In the rows, 128 means zero.
Each named move below is a turn or a mirror, shown by a few rows before and after it. Which moves, in which order, take the first row of each later pair to the second? The first pair is answered.
move Q:
[125 125 132 150 128 124 144 112 128 126 145 141 115 131 107  52 102 157
 126  98 108 119 131 130 127 138 106 150] |-> [118 136 105 125 110 124 143 121 135 143 137 143  99 126 113  60 117 157
 146 111 120 141 124 120 111 144 110 146]
[144 172 131 107 113 106 109 134 162 136 122 150 156 117 150 106 123 137
 142 148 105 165  85 156 109 131 103 177] |-> [155 169 154 120 123 100 110 130 155 125 131 152 173 120 146 102 114 132
 131 141  93 142  96 169 121 129  94 177]
[132  95 151 107 122 123 124  89 152 128 147 137 115 119 121 128 110 128
  89 148 101 134 144 152 153  78 134 139] |-> [123 105 119  90 111 128 123  92 156 145 140 140 100 116 123 135 125 130
 108 159 114 160 133 137 139  86 145 138]
[154 130 153 119 126 151 128 128 115 118 152 147 119 135 154 133 123 117
 124  97 104 139 111 156 105 117 177 138] |-> [149 136 142 111 119 152 127 129 119 127 149 146 107 134 159 133 135 121
 128 102 111 154 103 147  95 118 182 134]
move U:
[112 130 145  86 122 168 111 130 112 110 178  91 145 123 136 141 103 126
  92 123 125 149 135 105  95  84 143 165] |-> [101 130 126  74 109 162 111 132 124 120 174  98 135 121 137 138 111 127
 107 133 130 162 130  98  87  86 145 166]
[143 129 134 129 125 108 143 147 126 136 120 129 119 118 157 136 129 110
 119 129 125 127 121 116 144 146 133 135] |-> [138 131 133 133 124 106 143 145 126 132 120 130 120 120 155 131 131 116
 119 128 123 123 121 115 142 146 135 137]
[127 130 128 139 140 135 140 119 119 133 133 123  65 117 158 130 144 147
  70 107 113 181 140  96 132 105 160 143] |-> [124 131 112 131 125 126 138 123 136 147 131 132  60 112 156 122 147 150
  88 120 121 199 129  89 127 118 148 139]
move C:
[118 125 105 144 106 147 157 134 132 138  93 120 110 136 128 120 151 135
 153 123 147 127 109  87 121 175 133 136] |-> [121 133  94 100 109 150 125 136 138 148 116 148 100 129 143 129 159 146
 132 149 135 176 110 101 112 145 130 141]
[129 117 140 150 134 139 127 116 107  83 121 100 137 138 130 127 136 103
 105 115 109 100 128 115 162 137 155 127] |-> [116 126 118 132 128 151 126 121 109  90 118  97 117 139 139 137 149 106
 108 120 123 128 124 104 152 138 170 126]
[136 139 149 147 125 138 137 126 112 133 140 133 136 121 123 128 128 122
 114 125 117 114 138 136 138 118 128 138] |-> [127 142 141 148 126 144 143 122 114 135 129 120 132 124 124 132 132 120
 119 114 127 108 135 128 138 127 139 131]
[122 144  99 100 134 152 122 133 111 129 132 121  95 137 151 160 161 129
 109 139 141 172 116 118  98 102 148 127] |-> [151 139 132 107 144 127  92 128 117 122 165 152 133 124 139 145 129 134
  91 149 114 167 131 151 125  83 112 146]
Now pairs of rows:
Between the rows of a pair lie two moves.
[142 120  92  82 122 157 125 108 122 151  70  96 107 157 150  97  86 101
 134 112 150 143 107 165 135 148 137  97] |-> [163 113 110  81 131 140 108  99 126 154  96 124 131 147 143  87  68 103
 118 123 132 145 120 195 148 129 113 105] | C C
[112 140 107 119  99 154 104 140 135 152 159 140  84 154 172 130 156 130
 130 148 113 162 114 144 132  89 154 101] |-> [146 122 161 185 107 128 114 130 130 129 156 148 139 154 137 101 116 115
 137 128  90  92 133 162 163 109 124 108] | C C
[114 137 102  94 105 124 122 130 140 146 107 140  92 131 135 132 156 147
 148 160 139 163 115 118 113 137 139 130] |-> [127 115 156 165 133 140 155 124 106 105 108 108 127 151 126 133 132 125
 120 104 124  78 131 124 138 145 147 123] | Q C
[ 86 155  68 116 122 164 131 111 162 128 112  98  97 151 148 140 154  98
 100 128 154 129 135 115 111 121 187 121] |-> [132 139 130 133 131 119  91  94 162 112 165 149 160 133 124 112  98 106
  73 147 109 113 170 173 154  91 129 141] | C C
[150 118 191 192 155 161 156 146 182  93 149 156 147 132 101 153 104 135
 119 156  92 126 126 148 192 134 114 119] |-> [101 137 134 166 145 197 179 158 173 109 113 120  90 146 125 180 161 142
 137 150 131 158  94 103 155 153 175 104] | C C
[142 128 153 155 123 114 146 127 131 127 120 128 151 120 100  95 108 120
 144 129 137 100 123 124 146 147 110 117] |-> [124 139 105 111 115 117 133 134 142 155 123 138 117 116 117 105 133 131
 158 152 150 156 108 113 121 140 119 119] | Q C
[105 130  95 101 142 143 118 131 145 138 132 109  99 118 155 134 142 127
 123 125 134 156 115 143 113 103 148 123] |-> [134 109 150 145 151 117 118 121 148 122 144 124 148 115 127 112  99 117
 120 113 110  96 133 168 146 107 111 128] | C C
[149 127 179 153 116 106 108  81 121 136 159 142 168 105 113 115 104 129
 132 148  99 113 148 156 173 145  84 131] |-> [ 94 140 113 144 101 150 162  95 108 150 102  83 102 124 142 148 166 125
 164 129 154 125 117  92 128 182 149 111] | C C
[121 134 120 139 132 131 135 130 126 128 111 112 128 139 129 139 144 131
 137 113 137 114 125 121 118 131 137 124] |-> [133 144 127 115 131 124 106 124 132 132 134 138 131 129 133 135 137 140
 121 129 119 141 130 146 120 107 118 135] | C C
[113 145 109 118 134 137 128 130 143 115 141 117  98 132 134 154 144 142
 122 143 162 142 113 113 116 120 152 132] |-> [136 138 140 117 149 123 110 121 143 109 166 142 118 120 128 139 122 146
 106 153 138 141 130 141 133 101 131 146] | C Q
[118 109 143 145 157 168 160 106  77 109 107  79 114 141 154 138 180 129
 107  87 149  74 120 115 123 137 162 116] |-> [135 118 145  81 166 154 102 101  94 121 160 130 115 117 168 137 170 152
  67 131 117 142 128 163 122  79 132 141] | C C
[114 131 108 149  70 103 168 129 153 141  82 109  95 157 108 117 138 132
 145 139 156 111 120 112  91 146  99 140] |-> [106 133 107 151  81 127 175 125 141 131  81  96  85 161 123 132 148 129
 127 122 154 105 124 114  85 139 124 136] | Q C
[110 153 116 114 147 161 143 120  93  97 185 119 118 116 163 143 125 150
  61 134 110 154 149 169 151  63 174 121] |-> [120 136 146 178 140 152 178 116  88  84 156  94 153 128 135 126 101 130
  84 106 114  80 154 157 174 101 165 110] | C C
[127 132 121  83 138 128  88 132 138 130 164 150 119 114 146 141 128 159
  82 158 114 173 128 169 131  83 119 142] |-> [137 106 157 187 133 119 157 131 122 107 106  97 152 138 110 123 103 125
 127 102 123  54 122 130 157 151 125 123] | C C
[101 135  89  63 129 160  95 146 137 153 171 143 101 122 166 163 158 147
 106 148 122 175 127 142 102  88 150 133] |-> [123 132 101  62 118 126  80 142 156 163 180 172 125 113 142 137 135 143
 125 168 105 173 130 154 113  94 115 143] | C Q
[121 115 146 151 136 135 163 134 113 117 107 110 129 132 122 139 123 110
 128 103 139 102 122 116 140 136 154 135] |-> [113 129 121  91 139 133 123 130 122 128 138 139 110 117 146 148 134 128
 105 137 128 163 128 138 128 101 151 142] | C C
[161 160 125 125 183 100  79 129 170 156 188 158 126 131 138 151  97 130
  95 130  97 146 123 186 137 125 144 162] |-> [134 167  72 115 148  98 106 145 187 189 136 133  91 134 130 143 130 128
 168 136 139 155  93 129 112 172 156 146] | C Q
[103 142 126 148 141 146 100 176 120 115 152  99  92 118 161 119 139 103
 111 122 113 130 155  94  65 154 141 120] |-> [111 136 137 151 148 149  92 177 112 110 162 109 102 111 168 118 129 105
  99 126 103 128 163 107  73 138 134 119] | Q C
[121 100 146 157 157 148 129 121  92  97 135 109 126 157 136 116 110 121
  95  73  85  71 140 141 142 128 154 122] |-> [109 120  95  60 135 131  78 129 123 144 157 153  88 133 151 117 136 149
 114 136  94 175 124 152 113 104 139 134] | Q C
[108 126 107 152 117 143 176 135 116 119  91  78 113 138 113 115 135 108
 154 105 149 100 126  91 142 178 143 104] |-> [123 144 102  66 124 129  98 130 131 129 162 147 108 109 137 123 134 141
  98 159 116 201 141 147 135 102 119 128] | C C
[129 121 147 138 148 147 121 126 114 109 130 122 122 133 138 144 136 125
 115 125 117 124 129 140 128 112 143 133] |-> [126 128 115 113 130 145 116 129 131 132 123 129 109 129 134 140 146 130
 141 145 130 154 113 123 114 123 140 132] | Q U
[141 123 140 134 138 105 117 122 159 133 143 152 150 118 114  97 102 129
 154 154 114 113 132 145 149 141 100 146] |-> [130 128 121 134 129 102 130 130 160 142 122 145 136 116 112  94 118 126
 177 150 129 116 118 129 142 159 104 138] | Q C
[145 102 163 181 135 128 131 117 129 120 140 153 181 114 135  98 107 136
  76  91 111  97 131 188 140 111 135 177] |-> [132 114 107 119 106 107 102 124 161 163 140 184 147  95 139  90 127 156
 116 143 130 178 109 182 115 112 121 186] | Q C
[108 147 106  97 152 142 116 117 110 117 148 123  94 129 159 153 142 141
 108 139 131 170 118 134 127 122 157 118] |-> [127 141 113  95 150 126  97 113 123 120 164 145 110 119 149 139 127 149
 110 161 121 174 123 147 133 117 132 125] | C Q
[151 127 122 101 150 128 119 142 145 127 154 146  89 131 142 111 125 139
 111 166 148 166 126 133 155 117  96  99] |-> [150 129 119 103 142 119 131 141 152 137 141 145  87 130 133  99 122 137
 134 167 155 163 119 122 152 135  90  98] | C Q
[132 116 122 139 111 190 131  74 133 100 150  71 114 120 167 170 109 122
  75 104 126  66 144 123 142 129 161 126] |-> [134 128 100  78  99 174  93  77 153 123 174 108 103 104 176 164 115 145
  72 148 122 137 142 140 127 106 150 141] | Q C
[147 124 131 144 127 117 111 117  93 135 136 120 145  86 131 124 134 124
 138 108 136 102 150 132 135  95  94 175] |-> [129 131 103 141 115 130 127 120  96 145 112 108 123  93 134 125 154 123
 161 107 159 109 137 105 115 114 111 170] | C Q
[141 125 164 149 138 126 125 113 115 119 133 137 149 118 141  99 109 133
 105 116 136 121 157 142 131 114 110 125] |-> [120 134 131 135 132 149 149 120 110 122 104 108 117 125 156 120 136 135
 122 107 159 133 142 111 105 132 145 112] | C C
[ 77 148 109 115 104 128 110 132 138 139  68 140  84 142 145 145 186 152
 178 131 130 169 108  97 132 116 110 114] |-> [118 136 183 137 136 104  79 119 129 111 122 177 143 133 136 132 134 153
 129 128  82 143 148 157 169  70  67 134] | C Q
[138 133 143 114 128 131 115 119 129 137 154 149 138 134 134 136 133 131
 114 135 117 154 136 143 136 119 114 140] |-> [130 128 143 155 123 134 153 122 122 134 121 118 141 147 117 133 130 115
 137 113 131 103 126 115 136 151 126 128] | C C
[108 136 121 129 119  89 124 135 129 118  98 141 134 126 142 124 109 139
 180 144 146 119  93  98 106 145 133 136] |-> [113 137 126 108 124  85 105 130 136 119 118 160 139 120 150 123 104 145
 168 156 135 139 101 120 104 129 116 144] | C C
[124 128 142 132 154 147 143 126 102 121 139 104 133 135 130 144 123 142
  69 133 114 106 143 154 126 117 139 116] |-> [113 139  89  93 117 134 138 132 126 157 124 112 102 126 127 134 148 155
 122 161 137 156 121 125 105 136 134 113] | Q U
[136 128 106 126  96  86 130 135 157 158 103 138 138 120 101 102 129 127
 191 131 149 120 110 111 124 181 106 129] |-> [121 128 105 142 104 115 153 139 137 140  89 108 130 131 111 118 143 122
 186 110 159  97 107  94 121 182 134 122] | Q C
[124 122 136 119 140 119 159 114  91  84 141 145 106 139 143 126 137 150
 112 139  94 126 150 140 139  99 129 166] |-> [128 124 132 111 131 108 154 111 105  91 144 157 110 137 136 118 131 156
 124 155  93 139 146 145 138  98 116 170] | Q C
[101 127  98 113 111 113 158 126 137 142  75 112  86 141 129  98 151 135
 190 135 162 120 106  94 122 160 129 102] |-> [ 94 123 113 134 129 139 173 127 109 118  74  87  86 150 142 118 160 124
 157 106 164  98 115  97 119 147 153  91] | Q C
[141 127 135 161 149 118 121 119 110 132 124 130 152 138 121 100 122 119
 108 150 119 108 145 129 136 106 101 124] |-> [115 144 101 148 140 144 139 129 107 144 104 105 113 144 139 115 155 123
 121 149 140 122 130  99 114 121 132 116] | C C
[126 116 155 134 121 111  97 115 136 143 132 132 153 128 115 116 123 115
 145 148  92 114 134 127 151 127 100 143] |-> [105 128 116 105 112 124  92 122 146 156 124 129 121 133 131 127 150 124
 159 162 105 151 122 108 132 126 120 140] | U Q
[138 104 163 140 132 139 155 115 121 117 141 138 143 123 139 116 121  96
  89  99 123 103 112 135 139 119 111 131] |-> [134 117 121  87 118 127 134 120 141 145 153 164 122 114 144 115 140 112
 108 137 135 165 101 130 124 114 104 136] | Q C
[133  96 149 137 122 124 140 136 121 105 128 146 125 119 132 125 113 142
 113 136 122  82 160 167 133 121 131 134] |-> [112 106 110 123 110 135 155 145 127 120  99 131  93 124 136 130 141 138
 144 137 153  99 139 133 111 147 148 121] | C Q
[117 132 132 132 134 142 137 140 117 133 118 112 124 125 136 147 139 125
 130 102 132 108 125 132 131 136 131 139] |-> [127 136 135 110 140 135 116 140 121 136 138 134 127 118 142 144 133 134
 112 118 118 131 129 148 126 114 121 141] | C C
[179 115 137  98 121 159 127 103 148 113 170 164 110 148  88 112 105 137
 128 155  91 130 134 156 152 107 103 185] |-> [153 121  92 102  94 160 156 112 155 137 122 139  82 155  81 105 136 129
 179 156 126 138 107 107 130 150 117 171] | C Q
[146 109 138  79 139 105 100 104 140 118 143 157 147 121 120  99 141 120
 142 142 131 129 131 159 114 124 131 147] |-> [134 116 122  78 128 101 115 112 144 131 123 145 143 128 110  98 153 121
 170 139 149 123 112 135 106 156 132 141] | C Q
[116 114 127 135 123 101 115  87 123 124 158 128 100 125 102 123 118 104
 120 138 142 130 133 126  99  94 129 139] |-> [120 105 129 148 120 107 132  90 122 123 142 117 101 132  95 119 121 101
 131 131 144 106 128 114 101 103 133 140] | C C
[121 128 108 103 118 161 115 116 147 160 134 134 121 119 132 140 147 129
 137 146 139 146 120 112 114 134 144 138] |-> [149 114 148 139 126 137 113 109 150 145 145 147 165 114 110 114 114 126
 133 141 114 107 133 127 137 136 111 148] | C C
[119 142 110 119 122 143 136 165 116 139 135 106  86 149 143 168 137 103
 107 114 153 115 133  90 112 128 190 122] |-> [146 128 163 159 139 122 137 156 105 115 151 114 134 147 127 154 100  96
  94  99 130  67 150 117 142 122 162 128] | U Q
[140 132 120  86 132 119  90 130 147 132 159 159 124 109 150 132 126 147
 119 155 108 166 122 156 128  90 110 140] |-> [136 134  97  96 108 104 107 133 165 150 129 153 121 111 128 112 133 143
 166 160 134 165 107 125 118 121 109 131] | C Q
[107 135  98 118 107 152 156 131 116 125 112 119  96 138 135 146 153 124
 132 116 140 141 105 107 102 135 168 113] |-> [139 128 151 119 134 138 123 119 110 108 161 152 139 126 138 136 118 127
  83 126 101 134 135 161 129  95 139 131] | C Q
[140 130 121  84 112  99  90 110 140 147 140 155 142 119 132 125 118 140
 146 159 135 170 124 137 122 115  96 149] |-> [139 117 138 152 109  96 142 115 131 131 103 116 159 138 110 115 110 114
 176 125 148  96 124 107 129 163 103 139] | C C
[140 144 120 146 119 118 134 107 152 135  88 139 159 108 101 101  68 106
 115 127  97 115 125 145 136 103  90 112] |-> [110 154  77 124 110 150 148 126 154 147  62 108 111 115 118 128 108 108
 130 121 128 142 104 112 111 118 127 105] | C C
[ 81 152 128 123 118 139 142 129 146  94  58 116 141 127 152 130 116 131
 153 160 157 148 103 100 129 112 135 165] |-> [ 84 150 143 139 131 151 147 131 135  78  57 102 141 132 156 133 114 123
 139 145 154 128 105 105 137 108 145 165] | Q C
[135 137 110 125 122  93  99 106 166 148 136 184 141 110  94  98 109 120
 133 163 106 163 128 173 138 133  71 141] |-> [144 123 151 153 152 113  99 103 137 115 145 169 162 121 103 105  99 115
  91 134  88 125 147 188 151 112  81 138] | U U
[111 115 205 163 159 121 127 125 122 116 171  92 141 154 169 127 104 131
  86 116  97 115 182 110 148 102 126 128] |-> [109 129 156  93 140 101  89 126 152 154 184 131 118 134 171 118 111 154
 108 166 107 195 160 110 132  98 110 139] | Q C
[158 112 161 144 113  68 111 142 150 154 142 173 168  91  91  81  95 136
 154 154 113 125 140 143 162 128  70 142] |-> [103 123  99 145  96 115 168 159 135 171  76 106 101 112 112 115 158 124
 189 128 166 130 102  74 121 170 138 112] | C C
[127 123 139 119 119 129 157 125 127 137 111 109 131 138 132 122 146 141
 121 133 167 114 110 119 126 121 130 115] |-> [121 125 137 109 118 137 151 126 120 137 115 111 124 139 133 128 154 148
 116 132 168 124 112 123 124 110 137 122] | Q C
[108 110 149  98 134 115  80 104 138 110 165 142 136 110 186 120 135 144
  92 211  99 159 118 181 126 108  99 174] |-> [ 89 117 102  93  99 106 107 118 156 144 118 129 108 114 171 108 158 139
 170 223 136 165  86 130 103 163 106 162] | C Q
[ 91 125 124 136 130 184 152 117 103 134  99  81  96 152 152 124 134  98
 171  93 151 101 101  99  91 133 173  81] |-> [130 125 145  78 141 149  70 104 123 137 178 156 123 117 155 117 103 126
 121 142  96 163 129 172 109  55 118 110] | C C
[120 119  89 132 150 168 137 137 124 135 129  97 104 135 147 139 159 119
 137 127 115 128 136 111 105 129 145 113] |-> [148 107 123 131 157 135 103 127 127 126 169 135 138 121 136 119 126 129
 113 140  85 135 153 151 129  98 109 125] | C C
[105 171 121  97  90 143 104 132  94 134 157 170 103 172 167 147 140  86
 114 181 146 175 140 153 147  99 160 131] |-> [125 148 176 169 107 134 126 122  78 102 151 160 144 181 147 139 105  68
 105 145 131  95 163 162 180 110 142 126] | Q C
[ 80 106  94 136 182 152 104 123 115 125 147  86 106 150  86 141 165 131
  70 129 124 200 138 165 101 117 171  87] |-> [ 88 113  91 126 172 135  84 117 130 138 164 109 113 141  79 124 155 140
  72 149 118 223 141 180 101 112 152  96] | C Q
[152 101 144 114 169 181  87 115 124 106 171 136 103 137 151 155 169 104
 102 103 124 111 111 141  84 141 162 118] |-> [145 109 108  85 143 159  79 116 143 129 159 151  89 130 143 141 177 113
 150 125 139 145  92 128  75 159 147 115] | U U
[114 137 168 100 127 101 131 157 148 117 169 137 122 125  96  99 157 156
 129  94 122 173 138 136 130 136 114 131] |-> [108 132 171 123 125 106 159 158 139 112 141 111 122 131  90  99 159 152
 146  74 132 140 134 120 137 156 125 126] | C C
[118 125 125 105 106 124 104 120 155 143 137 153 143 113 134  91 119 161
 159 153 141 163 118 140 135 136  78 114] |-> [133 110 160 144 121 125 121 115 140 122 133 136 170 120 123  82  96 145
 151 130 129 112 132 148 156 146  76 109] | C U
[154 142 122 113 105 141 159 147 155 132 108 159 130 101  91 122 122 139
 153 127 102 122 131 158 170 125 132 121] |-> [145 149 111 108 109 152 164 148 149 133  98 151 115 107  94 125 141 140
 160 126 117 123 121 147 165 129 149 119] | C C
[120 131 108 114  73 160 137 122 125 161  76 137 108  95 142  90 126 102
 108 125 165 129 113 159 128 157 113 153] |-> [135 124 143 128  93 156 131 113 114 140 100 150 134  92 133  84 101 101
  80 117 141 116 133 184 143 141  99 158] | C Q
[121 151  92  84 137 131 115 129 142 148 132 133  97 138 141 145 159 135
 114 139 135 182 125 130 108 106 148 129] |-> [140 133 156 172 165 133 144 124 119 104 129 109 142 150 122 138 121 110
  95  91 119  83 147 142 144 119 145 120] | Q C
[122 135 116  96 144 108  93 122 178 131 145 176 147  80 102 149 117 130
 157 152 102 173 147 156 119 106 126 130] |-> [131 128 148 117 159 112  96 117 161 121 151 166 161  87 101 152 108 128
 137 135  89 147 160 168 134  94 123 136] | Q U
[136 117  85 117 137 118 141 106 185 148 156 114 140 114 135 125 116 140
 149 124 135 209 134 136 100  77 140 122] |-> [149 101 124 178 141 100 166 104 178 130 147  99 179 118 108 107  88 129
 158  98 124 139 141 130 128 101 124 115] | C C
[114 134 111  88 131 143 116 136 115 134 140 129  91 131 154 155 149 142
 103 124 131 152 122 132 116 110 163 130] |-> [148 118 167 146 141 112 122 123 113 112 145 139 147 127 123 126 102 132
 101 110 111  90 138 155 149 116 124 137] | C C
[121  80 139 134 103 163 191 142  86 101 114  94 111 162 151 143 130 119
 137 110 177 106 108  93  85 183 190 131] |-> [109  96 119  83 107 177 164 141  83 105 140 114  86 150 178 162 146 136
 108 133 171 164 110 113  77 146 202 134] | Q C
[ 91 157  72 101 141 184 177 110 110 127 152 106 106 120 145 130 171 137
 130 113 145 152 109 113  93 120 159 123] |-> [145 138 138 123 156 134 139  95 121 110 203 158 170 103 117  94 105 137
  99 127  97 125 140 170 138  92  98 140] | C C
[132  77 160 212 139 106 172  88 119 115 118 115 167 118 102 145 101 106
  92  85 138  78 167 145 174  64 138 122] |-> [111 108  73  93 101  92 115  96 166 178 130 169 115  91 126 151 140 142
 125 162 159 217 141 135 130  46 120 134] | Q C
